Each path below is one point turned by a fixed rotation once a step. After each direction that follows a path, write how fast that rotation turns it, in degrees per step (0 if it stays still).
Each turn is a multiple of 5 degrees from 10 to 175, or 0.
Each row of a path follows its step; steps can be skipped.
path 1
step 0: [ 34   4   1 -29  12   2  20  -6   9 -42  -5  21  42  31 -23  -8  -9  12
 -21 -12  28  -8 -20  13  34  60 -40 -11 -31 -21   1   6 -30 -22  -8]
step 1: [ 16 -13  30 -24 -23  11 -23  36 -20  -9 -21  25  23 -51 -50  15  -3  55
  29  -2 -11   7   1  30  23  10  27  15 -16 -12  16  -3  17  21  15]
step 2: [ 34  16 -22  18   1 -34   3 -12  17   0   7  19  31   3 -40  23  39  31
 -39   0  24 -40   6 -43 -13 -24   7   5  -6  -4  45   1  37  11  -3]
step 3: [ 45  -2  12  10  32  44 -34 -29  -6   0 -14  -2   7  20  -8  13 -21  15
 -31   1  -1 -22 -36  28 -25  50  27 -33 -21  29  12  13  22 -21   0]
step 4: [ 41  10 -31  17 -13  17  -8  -2 -22 -25  11  32  -6 -34   0   7  17  44
  22  -6 -29  21 -33   7  -8  -3 -11  22  35  62  -2 -28   6  20  21]
step 5: [ 17  18 -43  10  54  -6  39  19 -22   9   5  11   6  28 -24 -53  -9  37
  -6   6 -18   6  12 -34 -50  -6   2 -20  11  -9  30  -8   6  -9   8]
step 7: [-15 -26 -23  12 -10  11  24  34 -16  -6  29  39  45 -33  16  17 -14   5
  16 -29 -12  -7  -8  14 -12  -4 -23 -20   2 -19 -11 -30  53  41  36]
step 8: [ 28 -33 -10   4 -29 -12  32  14  13 -16   5  17  -6  19   9  -4 -57  29
 -36  15  18   6 -15 -73   3   8   2 -15  -9 -33  25  -3  19 -18   1]
step 9: [ -2   7   1 -21  -2   4 -15 -16   2  -7 -50  36   9  19  22  32 -54   4
  -9  30 -40   1 -15  40  17 -18   2  21 -36   6  22  16  37 -15  33]
step 10: [-26 -27 -19  11 -27  -5 -11 -16 -39 -40  18  37  39  31  13  29  35  27
  28   8   6  27 -14 -14 -20 -31   0 -10   2  16   9  10  43   3 -30]
[  1   5  11  -4  -7  -9   7  -6 -15  -5   7 -14 -16   4   0  11  -4   8
  13 -13 -18  -3  -2  17  10   8 -11  -4  -3   4   4   7  13  14  -4] => 125
[-10  -8   1   4  11  -3  -3   6 -10   4   3   7   1  11   1  12   4  17
   9  -5   9 -16  -4  -6   4 -23   0  10  10   1 -11 -16  -4  20   1] => 130
[-15   0   0   4   0  15  -4   3  -4  -6   8   4  23   7   6   8   8  -1
   2  -5   1  14 -11   9   8  24   3   9   2   9 -21   5   4   0   2] => 115
[  4   9  -1  -3   5  -2  10  13  -2 -14  -9   7  -9   4  -6  -9 -17  14
  -1  11  -5  13  -1   4  10   1   0  27  16  -7   0  10  -9  -2  -1] => 90
[  8   0   5 -13   9   6  10   3  -5   3   0   7  -2   3  -9  -7   0 -19
  13  -1  11   4  18  -6  15  13  -7   3   2  -5  -2 -25  15   3  -2] => 55
[  1   3   7  22   4   4   6 -17  16   7   1   8  -6  -6  -8   7  -1   7
   2   1  -5   3  -9   2  18  -9   8  -8   8 -15 -10  -4  16 -16  -5] => 60
[  8   3   3  -1  14  -3 -10  11 -13   4  -2  -6  -8 -10 -10  11  23  -2
  -8   3  -6 -13  -8   0  -6  13   0   2  24   3   6  -2   2 -17   0] => 35
path 2
step 1: [  4  -1  42 -39  -1  42 -33 -12   2 -56  12 -39 -26 -29  56   8  16  39
  17 -25  21 -28  19  30 -53   3  40 -45  -5  11 -13 -11 -17  -9   8]
step 2: [-20  35  22 -14  23   6 -26  -6   8 -41  52 -37  30 -31  40  12  34   5
  17  -7  -9 -21 -56 -29   5   6  -3 -39 -30  41  31  36  25 -22  42]
step 3: [-10 -34  23 -13 -43   6 -30  -9  11 -40  52   2  -5 -46  73  17  27 -21
 -43  28  -6 -27   1 -35  30  -8   6  -1   2   5  35  26  -1  44 -20]
step 4: [-22  27  26   1 -53  16  -3   8 -16 -38   0 -60 -25 -45  40 -18  43 -41
 -18  -5  -9   2  28  21  -7  48  -6 -36  22  46 -33   9  -7  26 -12]
step 5: [  1  -9  36  24 -35   5  19  25  23 -48  47 -18  17  -2  -5  -4   9 -75
  35 -29   9 -14 -15  -8  -7  57  11 -16 -20  50  45  22   9 -32  -7]
step 6: [-15  -2  50 -14 -38  -2  -6 -20  31 -23  35  35  23 -39  22  11  11 -26
  -2 -57  37 -17  28  54  13 -22  13  12  32  16  44  48  -2   9 -31]
step 7: [  1  48  40 -10 -11  30 -38 -23  43 -17  31 -28   4 -19   8  -7  30 -29
  31 -25  -6  52 -11  28   1   1  38 -60  62  -4  -6 -10 -10  10 -29]
step 8: [ 26  29  56 -15 -15  21 -38  -5  37 -44  79 -14   8  16  -8   8  -8 -29
  21  15  60 -19 -47  -1 -15   3  -5   2   3  33   5 -33  -3  19  24]
step 9: [-28  12  53 -25   0  30  31 -36   7 -48  83  -1 -37 -36  27   0  41   5
 -19   7  32 -19  -4  24  10 -31   0  26   9 -15 -19  14  20 -28  -1]
step 10: [-16   1   2 -27   5  61 -45 -35   5 -16  23 -25 -30 -27  38 -22  44 -46
  26  20   0 -44  21  11  -6  -3  42 -63 -13   1   2  -9   7 -32   6]
[  9 -17   0  10  -5   9   9   5  12 -13   7  -3  -9  -1  -1   0  -4   7
   4   1 -14  12  -4 -20   3   2  19  -1   1 -16   7  -8  -1 -13 -13] => 160
[  4  -6  10 -16  -5   2  -2  -7   0  11   1  16  -8  -9  12  17   1   3
 -11 -10  -4   2  -2   6  -3  15  -2  19  -5 -12 -11   2  12   3 -17] => 125
[ -6  -5 -14 -10  -7   4  -6 -12 -10 -21  -8   3  -1  16  17 -10  10  13
   0  -4  -1   1   4 -12   7  13  -9  -2  -8  -7   6   2  10   3  14] => 40
[ 11   1  10   5 -22 -16   6   7  -4   4  -2   4  -3   7  -1 -18  -6   2
   4  -1 -12   5  -3  19  17  11  -1  -7   0   8  15   6   7   8 -11] => 40
[ 10  -1   9  -8  19  13  -3  -9  10  10   3   6 -13   8  -3 -20   2  11
   9  11  14  -6  -2   5  21   6   8   7   2   0  -9   1  -4  -8   4] => 35
[  9   2  13 -10  10 -24  -2 -18   1  -8   6   8   1   8   3   3  -2  12
  14 -13  -8  11  -4  -1 -13  -7   0  -2   4   2   2  -6 -21   4   3] => 55
[ -3  13  -7   7   0   1 -16  -6   8   9 -11  -8 -12 -11   0  -3  -1  -7
  15 -12 -15  -5 -15  -2  -3  15  -4   4  -2   7   4 -22   6 -11   6] => 125
path 3
step 0: [-20 -14   1   3  19  40  18  46   8  -1   6   9 -20 -39  26 -26 -47  -7
   7  -9  38 -14  -5 -67  15  -4  23  -7  57 -15   8  15 -31  33 -25]
step 1: [ 22  19  -6  -5  -4 -38   6   5  -3  16  -3  34  64  -3  48 -45 -45 -13
 -23  20  36 -33   3 -19   1 -10 -29  10  11  26   1  23 -45  37   9]
step 2: [-11  20   5  -7  32 -27 -12   2 -50  19   4  25   2  15  31  30 -22  23
 -32 -18  -1 -19 -54  -5  36  25   4  29  38 -30 -13  24  -3  65  19]
step 3: [ 30  13  28 -15  -2  12 -14  25  -2  -1 -11  -6  14   2  10 -18   7 -32
 -18 -38   9  -8 -68 -46   6 -51  18  48  11   9  53  -9  18  37  26]
step 5: [-12 -14   5 -28  61  10  37  32 -41  10 -19  12   2   6  12  20  34 -23
  -8  39 -15  18  -4 -29  41 -46  36  -1  46  -2   8  -7 -35  17 -20]
step 6: [  8 -43  -5  28 -24  -4  -5  14  -7  -3 -38 -20  57  13  13 -38 -22 -29
  14  25   6   8 -16 -54  35 -14 -12  26  43 -15   9  -2 -22   7 -59]
step 7: [  1   2  24 -18  40 -14   1  48 -17  11  -1 -11  -3  -6  24  -6 -83  14
 -16  34  17   5  18 -35   7   3 -18  38  30 -18 -16  63  -7  -4 -14]
step 8: [ 31  23  24 -46 -12  -4   1  10 -10  31  -9  39 -15  19  34 -31 -40 -39
 -38  21 -16  -9 -41  -5 -16 -19  -4  15  15 -13 -18 -14 -36  61 -26]
step 9: [ 13  -9  10  -4   2   6  39 -27  -6  15  -3  38   1  29  58  -9 -38   9
  -8 -56  25   6 -50 -15  39  18 -13  46  18  -5  39  13  25  15 -23]
step 10: [-12  38  42 -21  17   5  28  14 -13  24  50  33  14 -27  11  14   3 -27
   0  -5  33 -18   0 -66  30 -38  40  27 -13   2  30  25  11  28   0]
[ 18   9   2  12  13   1  16  14 -10   2 -10   2  -7  -1  -6   8   2  11
   3   4  21  10  -1  -1 -22 -12   7  -1  -3   0  10   0  -5   0   6] => 155
[ 13   2 -10   8 -14  -9   9  -9   8 -10 -12   0  13  13  17   8  -1  -5
 -13 -10   9   8   6 -12  -2   1 -10   2   2   4 -14  -2   6 -17   6] => 140
[ -3  -7  16   6 -12  -5  -7 -10 -13   1 -12  17   8   0 -17  20  -6   9
  12   3   3   6 -14 -10  16   6   3   1  -3  11  -1  -4  -3  -4   1] => 100
[ 14  -7  -6  12   6   2   8   1  -5   0  -3  -9  -6  -2  -8  -1   9   5
   9  -3 -16  -9  18 -12  22 -24   2  -9  -3   5  -7  -2   5  -5  -9] => 55
[ -7  11   7  -5   5  -8  -9   0   3   7  -7  16 -11 -19   1 -12  -7  -1
  -9  13  -5  -2  18 -14  -7  -3  -9  -2  -5  16  -1   0  -1 -14  14] => 110
[  1 -24   3  15  11  12  -7 -13   4   2 -15   9  -8   3  -2 -17  -1 -14
   5 -10   3  -9 -10  -4 -13  -2   3  -5  15  -2   3  -4   8  -4   7] => 125
path 4
step 0: [  9 -20  21  36 -21 -21 -30  59  -3  10 -29 -63  11  -2 -35 -15 -31 -45
  -9  25  56   7 -18  -1   2  21  12  -3 -18  47 -15  42  24  33  14]
step 1: [-60 -12 -15  -9  10   0  33 -38   2 -20 -21 -12  -7  37  13  13  -3 -30
  -6  -8  51  38  25  74   3 -10  -1 -24 -11  31 -60 -18 -21   0  37]
step 2: [ 22  21 -34 -34   5 -27  -5  -8  -9   0 -42  30  40  45  32 -40  42   4
  20  -6 -27  22  43  -3 -55 -25  -2 -53  15 -12  -1  50   1  20   2]
step 3: [ 18  23 -28 -45  74  -9  27  50  17  38 -10 -25  -6  26  -6   0 -39  -2
  20  18  -2  19 -22 -52   6  20  39  -2   4  -3  27  18   3 -54  27]
step 4: [ 14 -14 -20  21  16  19  -3 -27  -8  -8  24  27 -36  43 -32  52   2 -85
 -16  35 -14  15 -39  -8  -5  12 -17  38 -34 -44 -26  21   4  -1  20]
step 5: [-36 -35 -23  23 -14  26   3  10  11  -7 -50  45  -4 -37  16 -15  13 -17
 -15 -25   2  15  27 -24 -56 -41 -22  19 -51 -28  19 -45  46 -12  22]
step 6: [-34   9 -27   1 -14  -5  54  13  45   3  13  -6  -2  17  33   7 -19  71
 -38  29 -45  10 -36 -53  -6 -33   3 -17  14   1  -5 -28   5  49 -22]
step 7: [ 28  -2   5  15 -29  24 -48  13 -23 -28 -16 -45 -82  13  -9  -4 -41  -2
  29 -18  -8  11 -36 -30  11 -17  27  10  63 -21   2   9   1  38  -5]
step 8: [ 12 -89  33  11  -6 -33  41  -3 -36 -42 -42 -24  16 -23  -2  30 -32 -27
 -14   2  32 -17  27   8  -3  38  24   7  13 -29  -3 -33 -21  20  20]
step 9: [-18  -9  10 -24   0 -60   0  49  11 -32 -36  -1  51  17 -20 -19  -5 -15
 -17   0 -18  -2 -10  64   5 -55 -36  -4 -12  18 -46   0  27  30 -36]
[-23  -1   1  -7   5  11  23   0  -7  -6   5  -3   1   0   7   6   3  11
   3  11   4 -11  -4   4  -5  19   7  -2   3  -9  -3 -13 -14  -9  12] => 160
[ -4 -10   0   0 -24   0   8  10 -19  -7  -4   1  -9 -11  16  -3 -14   2
  -3   5  11   7   1  -1   7   1   1  -1   7  14  -8   7  -6   7 -21] => 45
[  6  -6  -3  -9   7  -6  10  -1  14   4   3 -25   8 -14  -1  -6  -9   4
 -14   5  14  -5  -3  -8   1  -3   2 -16 -21  -9   1   2   3  -5 -14] => 130
[  3  14   2  15   1   3   5   7   6   6  -3   2  -8  10   1 -19 -17   2
  15   4 -19  -8   3  -7  12   4   6 -13  -6  -4   9   3 -19   3  -6] => 95
[ -6  -3   2  -4   3 -19  14 -16   4  10   4   3  -3   5  -2  22 -12  -5
 -12   0 -14   3   6  -5  19  -7  -5  -6   6  16  -3 -11  -5  -7   1] => 145
[ 26  -8  -2 -21  -7   9  12  -8   1   4  -9   6   1  -2 -15  -9  -8   8
  12   8  -3  10  -2  11   6   7  -6  -8  10  -4  -6  -9   7   2   6] => 65
path 5
step 0: [-22  -5 -34 -31  18  39 -41   5  -8 -46 -20  21  33  12  10 -12 -12  13
  43  -1  12 -20 -10 -10  -3 -31  -7  41 -25 -46 -19   1   8 -37  74]
step 1: [-17 -32 -34 -16   3  38  17 -40  -7   9 -22 -10  14  11  10  42 -30  42
  25  33 -29 -21 -16   4  -2  14  59  67   0  21 -32 -26  26 -17  -8]
step 2: [-33  35 -20 -46   1   3 -12  -7  43 -18 -18 -15 -19  17  -6  28  -6  14
  25  46  68 -27  27 -46  21 -40  28  30  18 -20 -15 -12  22  11  24]
step 3: [ -9 -46 -38 -11 -19   7 -25 -11  13 -11   8 -27 -15 -24 -16  18  -1  54
  16  23  33  -5 -38 -29  12  18 -20  66   7  -7  26 -18 -17 -73   7]
step 4: [-14   4  18 -18   6 -14  -1 -34  -4  33  32  40  23  31  35  37  -9  33
  30  70  43 -24 -21 -10  17  25  -8  33   4 -17  -7  29  37 -13  38]
step 5: [-14 -44  18 -22   4  -4 -14  -4  38  -1   0 -21 -16  27 -27  12  13   8
  16  13 -43  19 -10 -69  15   2  -1  62  19 -59 -14   4  48 -11  30]
step 6: [-33 -40 -28  46  -8 -47  15 -29  17   8 -11 -12  22  27   9  62  -1  -9
  26  49  10 -33 -12 -43  -7 -30 -24  25  26  11 -28  19 -10 -29 -13]
step 7: [-48 -10  -2  15  41 -24 -17 -28  38   0  44   6   9   5 -23 -50  -4   3
  26  46  12  -7 -36   5  -1 -59 -11  48   2 -41  11  -9  16  -6  26]
step 9: [-35   3   3  10 -16 -21 -25 -28  15  60   8 -12   3  20 -30  36 -33  -1
  59  44  14  40  -5   9   7 -44  33  -9  36 -23 -28 -36  31   1   4]
step 10: [ -7 -49 -37   8  -6   8 -24   6  31  36 -46   7   1 -12 -17 -21 -58  -6
 -19   2  38   2 -34 -39  30 -36 -33  22  31 -48 -10 -14 -19 -14  23]
[  3   6  -1 -13   8  14 -16  15  18   7  11   4  -2 -11  -7  -7   0 -10
  -8   3 -10  -3  13 -12   6 -11   2   1  -8 -16   2  11  -9  -4   8] => 145
[  0   9 -17   7 -11 -10 -14  13 -10   8  -2   4   3  -3  -2   7   7 -14
  17   0   5   8   4  12 -15   2  -9  12  -2  -8  -3  -2 -13 -19  -4] => 115
[ -5   1   0   9 -18   6   9   3   3  14 -11   3   1  13 -10   1  -1 -13
   5  -4  -6   7  17 -19  -3  11  25   4  -6   1  -2  -2  13   4  -1] => 95
[-14  18   9   5  16  -4 -10  -9   2   8 -14  22 -10  -1 -12  15   7  -1
  -4  10   3   5   1  14   7  -5   2   1  -5   9   6   8   7   3  -3] => 145
[ -2   3  10   6  -4  12  -3 -23  -5  -6   8  12   7   1   8 -11  -6  -2
   5  -1  -7  -8   9  12   1  18  -2  -3  -9 -15  15  -1   7 -18   8] => 95
path 6
step 0: [ 32 -10   0  43   4  14 -16 -23  13  -8  24  15 -24 -73  19  42   0   1
 -16  -3  31  47   7  24  -8  -4 -26 -36  -4   5  -3 -37 -32 -57  49]
step 1: [-15 -44  31  -8   1  19  42 -30 -15  -3 -11  10  36  61 -30  38  -8 -12
  43  74 -21   9  10   8  12  22  13  16 -30 -22 -25  25  22  -1 -30]
step 2: [-63  -5   6  -3  47  -2 -34  13 -14  -6  17  14 -14  -2  18 -52  48 -10
 -35 -13   4  39 -18  -9 -56 -39   6  21  49 -19  48  -1   3   7   2]
step 3: [ 31  20 -19  16 -36  -6  21  47  23 -49  21   0 -23  21  50  12 -46  22
 -28  18 -24  -5   9 -43 -10  23   8 -20 -25  12 -43 -16 -28 -33 -45]
step 4: [ 26 -26 -10 -57  43 -29  -8 -18  -3  11 -17  -7  61 -36 -14  31  -4  14
  31   8 -29 -10  26  -7  14   1 -27 -24  52 -16  39  35 -36  36   9]
step 5: [-21  44  14  19  16   1 -40  16 -13  15  27  37 -16  53   6 -20  42  14
 -13   6  37 -32 -13  12  35  34   5 -57  -6   4   2  12  56 -42  21]
step 6: [ 33 -29   3   4   1 -15  -1   2  23 -24 -41   0 -31  25  10   1 -14   7
  31 -39 -43  11 -78  40 -34  -4  11  28 -15   1 -38  11 -57  19  22]
step 7: [ -1   1  34  22  -6 -14  25  -1   2  24 -14 -17  23 -22 -16 -32 -30 -46
 -12 -10  45 -19 -11 -62  30  23 -13  12  33  31  40  40  22  17 -62]
step 8: [ 23  20 -23 -13 -15  23  42 -23 -41  45  22 -30 -36   0  31 -38  -4  60
   6 -27  -5  20  16  22  -1 -32  17 -51 -13  -4  25 -37 -10 -12  43]
step 9: [  5 -19 -14  54  -9  -5 -28 -42  33  -9 -16 -34  15 -22 -37  76 -21 -22
 -25  52  14   4 -39   2   1   1 -15   2 -22 -24 -28  26   6 -33  29]
[ -8   2  -5 -18   1   5   1 -11  -9   6  -4   6   1   1  -1 -15  -2   3
   3  -7  16  -4   7  10   0  -6  -1  -2  23 -16  -3   8  17  -7 -19] => 125
[ -5  -2  10   4 -12   4   5   5  14  13 -19   0  11   0  -7  16 -16  11
  -2   5 -12  -8  -2   9  -6   0  16   4   8 -19  -7   4 -10   1  -2] => 135
[-12  -1  -6  16  -2 -11  -8  -9 -12   4   8  16  -2  -5  -3  18 -13   8
   0  -4   3 -12  -9 -22   1   8   5   6  -3   3  -3  -1  16  -6 -10] => 170
[ -2  -1   6  -3  19   4 -17  -9   8  -9   8   3   5  -7  -3  -1  -8   9
   3   5  11  13  -2  14  21  10  21  -4  -9  -4 -10   1   2  10   4] => 80
[ -8 -14 -16  -4   7   6   5  -1 -15   1   8  -7  -6  -5  -1  -2   1  14
  21 -13 -13  -6   3   2 -11  -5   5   2 -14  -6  -4  19 -10  11   3] => 160
[-19  14   6 -14  -5 -21   8  -2  -2 -10 -13  -3 -15 -11   6  -4 -16   2
  -1   4  11  -1   8  -7   3  -3   4  -2  -9   3   9   2 -18   0  -1] => 85
[  0  11 -12  -1  -7  15  -4 -10   3   6   0  -3  13  -4   1 -24  -2   5
 -10  -3  -9  11  -8 -24   3   3   4   3  -3  -2  -2  -6 -15   7 -16] => 80
